(in the rows, 128 means zero)
One turn moves each row of this set onto another row. After a few examples, where does it send each row asked below?
mokon: [121 143 120 105 138 122 102 168 150  97 121 127 145 145 124 138 133 137
 115 143 142 123 155 145  82 108 110 136 156 124 146 151 127 136 126  85
 136 113 146 112 112 167 133 106 132 132 132 116 134 120 101 134 106 115
 106 113 162 152 126 103 133 151 130 126 187]
peg: [110 143 147 112 136 132 150 138 164 122 129 122 177 128 108 138 140  86
 111 138 148 129 121 158 120 119 131 131 111 133 121 152 146 167 133 143
 153 132  95 156 149 124  94 130 147 134 175 121 116 138 123 130 145 134
 119 107 147 139 127 125 133 106 102 144 130]
fimar: [113 151 129 138 107 157 141 105 131 109 156  95 184 130 114 126 115 130
 161 147 128 133 144 159  95 146 114 129 142 158 162 154 146 151 152 140
 128 130 126 144 111 125 131 132 141 135 135 120 131 145 133 129 131 141
 119 130 161 118 119 108 126 100  87 135 148]
pofeg: [127 144 142 109 141 132 154 113 133 139 118 126 165 120 158  97 150  95
 155 137 137 122 124 119 100 113 114 114 103 104 133 145 133 126 142 148
 142 107 131 147 127 161 120 122 107 123 184 129 120 126 125 177  85 156
 134 102 113 135 111 103 140 107 118 145 142]
Von: [108 129 147 123 130 134 128 146 146 128 123 124 145 102 159 144 142 122
 112 141 132 116 157 150  87 127 128 107 117 140 142 120 160  98 141 139
 103 129 113 117 126 155 126 119 116 155 136 103 131 103 130 127 123 117
 163 119 133 154 145 165 129 131  63 129 142]
nunab: [125 149 129  96 118 115 154 170 161  80  95 146 140 140 113 134 137 136
 149 132 141 116 151 143 116  98 153 141 118 127 158 123 129 154 133 132
  92 110 136 127 116 174 137 129 134 141 129 103 123 115 115 150 121 133
 112 135 132 140 158  88 134 127 147 128 129]
Rugi: [133 136 145 134  90 130 132 117 125 124 130 117 154 133 120 105 114 132
 126 150 121 118 157 116 120 112 136 144 125 142 112 113 133 129 153 125
 144 115 132 133 129 155 124 102 103 170 152  94 129  86 161 144 134 125
 153 123 112 139 147 150 134 123  96 112 155]
fopo: [140 129 121 136 122 118 153 124 197 108 113 105 177 149 121 121 144 105
 130 141 137 120 152 109  70 121 108 111 127 122 119 131 158 144 166 118
 125  99 138 149 147 156 123  58 141 110 147 121 110 115 138 107 129 114
 128 122 126 153 126 110 126 118 114 114 146]
Nore: [117 169 146 107 121 127 130 126 175  97 143 109 172 143 149 133 130 147
 145 123 159 124 139 146  80 124 111 139 164 132 117 130 155 154 120  91
 118 134 159 126 134 183 121 106 154  99 140 168 126 115 134 142 142 158
 124 111 103 126 126 120 107 137 129 144 122]
Tad: [132 151 135  99  94 159 118  85 150  84 113 135 155 112 150 135 121 128
 124 161 139 109 109 150 110 107  83  90 140 109 119 123 142 122 118 127
 132 128 143 149 113 177 110 112 142 119 126 143 124 119 132 153 129 168
 118 101  87 155 128  98 105 125 107 150 125]
Timod: [ 87 169 149 112 103 122 120 163 111 117 107 142 137 127 126 128 149 126
 143 114 126 116 143 151  97  85 127 140 152 132 136 134 137 137 123 169
 113  96 149 119 115 151 126  94 115  97 136 112 126 113 111 164 112 135
 111  99 144 126 113 111 131 120 124 144 166]
tobid: [118 136 164 106 122 133 120 140 145 121 158 113 150 176 134  92 112 127
 141 159 165 130 131 131 104 137 134  90 117 137 123 142 160 139 135 148
 145  88 168 104 127 165  99  87 117 118 175 142 121 105 118 144 116 135
 107  93 127 118 119  97 116 123 113 130 123]
Zem: [146 140 131 108 123 140 147  85 178 110 135 139 153 125 132  99 121 131
 111 148 162 123 122 141  80  90 118 114 103 152 164 109 136 148 156 143
 111 138 127 111 127 177 109  88 142 126 145 127 121 135 136 146 112 124
 124 122 130 156 159  68 136 113 111 113 130]
Sedo: [133 148 131 113 112 128 133  90 186 109 114 134 163 112 145 132 130 137
 142 135 146  94  99 138 110 110  96 107 129 113 131 114 163 113 111 104
 113 115 132 134 109 141 134 100 155 124 127 157 130 124 118 142 129 142
 121 105  68 125 128 104  95 114 109 138 139]
lunu: [117 158 153 107 118 118 153 116 165 102 106 101 160 110 120 142 145 150
 140 152 155 129 122 158  76 118 121 116 157 128 111 124 148 138 135 123
 116 149 167 141 111 189 128  99 149 109 162 141 141 117 132 140 144 137
 104 121  87 131 132 104  95 133 134 128 114]
bepe: [121 114 129 134 147 132 111 144 135 122 172 126 161 113 133 117 108 116
 134 172 144 109 120 150 108 133 123 113 141 116 149 127 136 154 155 155
 121 162 126 131 113 138 120 101 146 135 164 138 132 135 126 157 164 123
 133 117 159 141 151 115 134 112 123 116 120]
Non: [127 140 138  94 126 134 130 123 159  87 119 135 171 127 145 140 163 116
 151 141 127 154 128 151  67 152 146  86 123 139 169 118 177 132 160 148
 125 128 161 128 128 166 122 114 141 117 147 127 101 124 146 174  99 154
 145 131 130 149 141  95 136 124  91 148 121]
Tef: [133 138 146 110 102 127 100 139 145 133 118 136 166 156 167 119 123 159
 126 165 145 132 148 162 112 126 135 131 104 182 130 137 148 111 125 132
 137 114 113 109 123 143  85 130 133 171 136 103 116 118 142 136 116 130
 146 101 126 148 148 127 132 125 108 125 124]
Mubez: [131 155 137 115 128 148 129  92 163  92 133 126 159 120 145 125 124 147
 140 127 152  97 104 121 123 107  92  95 153 107 108 133 155 128 123 114
 135 112 134 121 128 182 131 124 132 128 133 153 151 112 120 140 117 135
 111  79  91 135 144 109 125 118  94 159 111]
lapo: [118 142 134 139 124 142 148 143 145 134 143 116 154 129 113 100 133 105
 152 152 105  88 112 114  87 130 106 121 174 115 156 122 156 126 168 147
 129 115 120 149 106 127 117 103 133 133 124 131 128 137 125 149 136 138
 123 127 171 144 131 101 103 101 107 129 130]
kar: [112 156 153 105 124 126 135 123 169  98 139 124 174 120 140 142 154 140
 164 143 144 131 122 162  87 123  93 131 167 108  91 153 145 135 117 153
 103 129 159 126 146 188 125 110 147 121 158 145 117 106 127 135 123 142
 122 108 106 143 121 102  93 137 122 160 125]
beb: [107 142 123 112  97 152 123 132 117 101 102 152 144 133 136 147 127 122
 126 129 126 115 154 153 120 109 133 113 107 138 156 122 147 148 120 159
 117 101 164 132 126 150 157 131 124 130 117  94 120 103 111 156 132 144
 122 126 108 123 127 113 165  99 117 132 127]
Fesu: [116 123 142 133 137 131 122 130 140  79 145  82 165 148 136 124 119 127
 139 134 162 124 144 136 111 121 107  80 109 146 144 126 146 129 128 103
 114 115 110 138 131 154 108  98 138  94 136 144 127 122 128 136  95 133
 146  98 131 130 113  91 112 127  77 132 182]
Genan: [134 166 157 111 114 150 154 123 147 107 133 131 177 141  91 127 108 105
 148 149 143  96 127 162 121 115 145 116 129 141 152 163 153 160 142 122
 146  83 124 131 131 123 108 115 132 150 151 135 124 136 139 140 140 129
 101 116 161 142 145  79 106 122  82 128 122]
fet: [133 148 158 116  94 150 114 150 163 109 143 113 130 137 124 115 131 140
 135 148 135 103 162 143  90 116 125 139 125 158 137 116 151 116 127 156
  96 121 121  90 104 146 103  82  98 156 129 116 124 111 152 152 115 148
 136 125 147 157 153 136 114 160 103 118 152]
gev: [121 123 101 111 113 127 116 145 167  94 107 144 146 134 127 125 128 122
 103 145 135 136 134 120 117 115 119 141 129 112 144 123 166 137 124 108
 129 111 122 120 131 159 123 138 158 152 117  89 110 112  94 116 120 112
 120 129 117 140 154 106 143 113 128 124 169]
Pato: [129 109 144 104 157 157 105 164 161  93 128 115 174 130 117 154 140 105
 122 145 136 102 120 146  98 126 131 102 138 132 141 128 165 140 118 141
 158 141 109 135 117 112 115 108 137 137 145 146 116 139 132 172 132 135
 117 111 159 165 119 101 136 131 106 127 124]
tuzo: [106 153 105 131 104 124  87 155 109 125 122 151 129 124 135 126 134 125
 115 154 147 116 133 150 118 119 108  96 141 117 119 153 150 134 135 121
 121  95 149 108 130 146 124 104 118 110 133 101 142 123 103 134 118 109
 116  84 131 125 155 120 145 122 105 121 163]
Zura: [136 158 172 113 134 121 125 144 149 129  93 120 164 121 166 131 123 122
 125 151 129 104 159 126  87  82 142 141 138 139 144 137 157 117 147 128
 149  97 117 120 108 163  97  99 119 154 165 108 132 104 146 147 121 122
 139 109 148 169 148 138 141 155 123 127 130]
Bek: [120 141 170 123 128 100 140 146 151 121 110 110 151 152 113 137 159 145
 145 142 111 110 145 148 115 121 136 123 123 171 136 122 132 107 136 115
 130  99 133 134 120 141 119 122 121 166 136 101 136  87 143 152 101 131
 161 126 146 144 131 119 108 150  92 153 148]

Nore goes to Mubez
gev goes to mokon
Now these:
fet goes to Rugi
Fesu goes to tobid
Genan goes to peg

One turn moves each row of this set onto another row. After a few examples, where does it send each row asked below?
mosor: [140 134 138 126 130 112 140 137 116 141 106 131 134  65 164 113 139 157
 145 137 126 127 118 143  95 164 160 157 120 150 128 145 149 147 168 176
 121 109 158 115 151 161 128 145 146 160  82 142 108 129  99 175 118 174
  91 111 150  88 108 156 113 104]
Zun: [102 149 113  82 110 126 126 135 123 109 111 136 156 148 136 117 134 101
 156 108 122 119 138 149 100 175 158 139 113 140 129 157 113 128 161 119
 131 107 107 115 113 138 114 144 131 146 105  95 103  95 119 149 125 163
 109 100 146 100 110 139 104  96]
zamuf: [107 149 101  86 110 133 120 131 123 115 105 136 149 143 136 110 126 102
 154 104 120 119 147 160  96 172 161 135 116 149 127 162 110 135 158 117
 144 121 107 111  99 132 116 150 143 145  91  94  88  97 129 142 128 150
 120 117 128  85 122 142 114  99]
Pum: [150 131  94 136 115 112 138 142 115 164 120 136 128  73 159 111 123 169
 160 151 143 145 141 151 107 155 166 133 120 143 118 138 136 139 148 185
 139 109 171 112 145 131 118 141 145 149  67 126 102 131 128 178 123 146
  84 109 156  82 120 166 118 107]
riv: [122 136  96 110 122  86 119 139 112 168 119 149 112  97  99 106 129  66
 154 137 131 140 136 113 125 154 139 108 113 155 116 144 184 167 136 143
 118 125 144 128 156 136 135 158 141 159  69 129  93 149 146 138 122 134
 101 124 130  83 136 122 139  97]
Rotut: [107 123  98 162 104 137 137 140 118 149 105 158 152  79 169 107 124 162
 147 133 136 142 141 147 116 168 173 122 123 142 117 153 106 140 146 194
 116 104 134 129  79 137 131 142 131 155  93 104 112 122 147 104 108 146
 105 106 114  86 126 137 169  93]
deka: [ 61  95 107 138 110 103 156 147 130 111 122 131 177  95 168  90 129 136
 140 113 130 151 129 147 121 156 131 137 112 139 126 153 130 153 147 121
 127 104 128 116 139 137 131 132 123 151  84 143 105 136 106 117 108 135
 120  89 109  89 121 132 103 120]
fifu: [102 159  84 112 123 103 134 133 100 178 123 145 121 105 108 141 129  77
 149 133 138 129 127 107 102 165 155 115 117 137 118 126 163 150 129 155
 129 113 158 153 165 143 155 156 152 155  84 108 117 136 134 132 130 114
  89 138 122  91 129 106 137  91]
ril: [135 145 105 134 128 129 135 126 108 142  95 133 139  76 169 106 129 156
 154 133 128 134 124 142 100 155 156 146 112 161  98 149 152 158 154 171
 121 133 174 133 135 135 133 165 156 157  76 139  99 135 106 168 116 162
  92 136 137  63 128 162 124 105]
guvu: [102 151  77 100 116 100 135 130 111 108 140 150 136  60 111 134 116 108
 145 159 136 134 141 142  94 162 172 121 118 127 123 140 175 143 139 170
 157 106 180 121 148 135 148 137 145 153 120 120 108 181 126 125 137 133
 109 116 108  92 127 108 164  91]
Mipot: [115 131 118 149 114 141 153 150 122 125  98 168 156  90 175 115 131 153
 140 124 124 139 137 131 127 161 159 137 125 154 120 165 116 164 147 184
  96 102 130 122  88 156 137 139 130 168 101 129 114 120 135 104 101 167
 116 108 111  85 128 129 161  89]
Sufor: [ 81 111  80 143  93 117 172 160 132 123 138 123 170  89 162 116 139 121
 161 129 124 131 130 150 125 140 143 116  99 143 124 142 113 122 152 131
 131  90 133 107 146 136 114 130 115 138  89 137 100 142 115 110 113 110
 107 102 118  85 113 146 112 124]
Dogip: [ 60 124  95 142 117 102 138 134 125 131 129 127 174  97 175 118 127 162
 146 114 137 147 139 153 110 154 159 127 116 123 135 144 113 150 143 138
 154 106 134 117 135 135 138 125 140 147  89 122 104 122 110 113 126 112
 108 105  75  90 121 120 103 113]
das: [ 88 134 107 108 126 121 123 146 112 129 110 119 145 127 137  93 129  90
 163 183 123 139 126 108 110 143 153 136  97 140 105 124 170 145 162 123
 117 110 116 114 152 139 117 143 128 149  44 120 116 129 132 169 139 135
  98 110 149 109 125 113 148 117]
fiv: [120 137 108 152 106 125 154 161 125 133 121 159 156  95 170 129 137 155
 155 141 132 139 140 123 138 157 165 122 119 141 117 151 112 145 144 193
  91  83 130 118 103 152 120 124 118 161 114 121 123 120 133 110 105 162
  93  88 133 107 116 133 149  91]
Muto: [101 131  82  94 115 102 150 137 112 105 141 156 138  64 107 130 114 106
 138 159 146 145 140 137  99 170 158 133 123 121 122 140 177 143 132 165
 154  97 178 116 158 133 151 135 138 157 111 129 114 179 120 123 130 148
 121  96 127  94 125 106 157  91]
zumim: [131 143  99 129 125 134 164 141 104 153 110 138 140  88 175 133 124 169
 143 142 142 143 132 140  96 162 162 150 127 143 126 133 130 151 144 181
 118 106 183 136 153 153 133 143 158 165  83 127 124 122 116 180 119 133
  86 125 151  87 120 152 119 106]
geba: [109 132 116 164 108 118 121 140 123 138 110 146 155  74 164 104 140 149
 163 136 126 126 128 135 125 165 175 115 111 143 110 154 127 134 159 192
 104  98 118 126  84 141 118 136 119 150 110 109 114 129 130 105 109 173
  90  93 127  98 110 142 157  94]
fiku: [ 70 134 103 147 115  98 131 142 130 118 126 115 169  83 170 108 143 129
 160 120 110 125 128 156 120 139 163 110  97 149 138 150 129 145 168 133
 132 111 130 119 124 148 112 135 133 146 104 129  93 139 117 119 123 104
  94 121  80  88 116 143 115 123]
ridav: [ 92 134  96  97 125  93 128 133 112  97 133 153 139  64 114 114 113 114
 133 154 142 151 142 140  97 168 160 129 127 126 135 143 186 164 135 159
 145 112 182 128 145 140 148 138 147 166 120 126 112 178 128 136 129 140
 113 106 111 100 130 105 163  91]
nere: [103 133  89 102 115  95 136 141 114  97 139 149 133  59 106 110 118  94
 143 163 134 140 138 141 104 161 156 121 116 135 127 142 189 148 140 159
 139 109 179 122 144 138 133 141 136 160 120 130 107 188 134 135 126 136
 111 108 129  97 126 122 167  99]
fomo: [105 135  97  91 102 125 122 141 126 123 118 133 148 144 133 103 124 109
 156 118 133 131 152 166 100 176 164 123 115 135 140 149 104 123 155 124
 137 108 112 116 102 131 102 139 133 148  96  79 100  95 147 160 128 129
 105 100 152 106 115 150 115 106]
lega: [ 88 147  94 113 123 136 126 133 107 148 112 116 138 112 138 117 127  98
 161 182 123 124 125 122  86 151 178 135 102 133 115 121 147 123 167 137
 147 111 117 116 146 143 129 144 143 139  33 103 115 123 134 153 151 114
 100 130 122 101 123 107 159 115]
laba: [147 100  95  93 105 126 135 146 107 143 102 133 183  83 140  88 108  76
 139 133 144 151 133 139  84 176 171 135 120 130 145 131 112 155 146 165
 119 110 153 108  77 127 113 153 141 155 133 122 111 136 127 105 130 142
 103 104 132 122 118 120 141  94]
mupip: [127 120 105 105 113  88 133 144 115 186 130 155 104  85  93 124 126  84
 136 139 142 139 137 122 102 173 144 122 128 131 140 141 159 142 137 155
 148 100 136 112 172 145 150 140 143 154  52 121 105 139 142 130 130 138
 117 103 131  92 127 108 133  89]
Memil: [106 145  93  84 112 131 136 144 123 113 114 142 151 162 144 118 118 113
 152 112 132 139 158 152 110 169 158 130 121 142 138 152 104 142 143 119
 129 111 121 118 107 135 112 138 139 156 103  88 101  88 143 161 125 130
 110 107 141 103 124 141 109  99]
sape: [ 95 130 131 108 131  90 122 133 106 168 114 145 117  87 108 114 130  76
 126 127 136 135 120 117  91 184 148 132 126 134 151 133 176 157 146 149
 124 109 145 147 159 164 154 151 154 164  79 113 122 139 136 144 126 130
 101 118 124 107 121 102 138  95]
Zud: [157 128  88  89 115 109 123 147 112 139 107 136 183 101 144 104 111  87
 152 133 142 158 146 121 107 157 174 123 116 135 136 131 122 176 135 165
 114 115 154 100  82 124 111 143 142 158 147 128 102 132 122 112 136 148
  93 102 114 124 122 113 126  87]
lifo: [ 99 139 102  98 129 126 140 145 111 136 114 136 141 135 142 120 121 112
 153 178 133 148 140 104 105 144 159 149 113 133 111 131 149 149 148 129
 139 104 113  97 164 142 140 130 136 150  26 124 113 113 127 156 145 144
 119 107 124 104 132  95 142 105]
bizek: [143 122  86  90 108 119 127 136 105 144 107 129 190  93 142 105 113  84
 151 130 148 148 131 120  89 174 177 132 116 123 123 126 117 155 139 168
 123 110 151 112  84 118 122 149 140 148 140 119 112 130 106 100 137 161
  94  97 129 120 113 108 126  85]
geru: [165 121  89  84 106 126 139 147 114 141 105 138 176  83 140 109 114  78
 148 133 133 146 140 133  92 161 176 131 119 137 140 139 107 159 144 169
 129 109 147  88  81 130 115 146 144 154 128 134  97 133 121  96 136 148
 109 110 110 110 122 117 136  87]
kesag: [ 88 136 119 104 141 128 118 135 112 135 100 128 138 118 143  99 120 109
 139 174 122 145 135 123  93 150 167 146 113 140 135 134 156 160 161 126
 136 122 115 110 140 153 134 142 152 160  31 114 110 117 141 169 147 119
 115 129 104 105 137 102 160 111]

kesag goes to lifo
fomo goes to zamuf
Now these:
mosor goes to Pum
sape goes to mupip
deka goes to Sufor
ridav goes to Muto
bizek goes to laba
Mipot goes to fiv

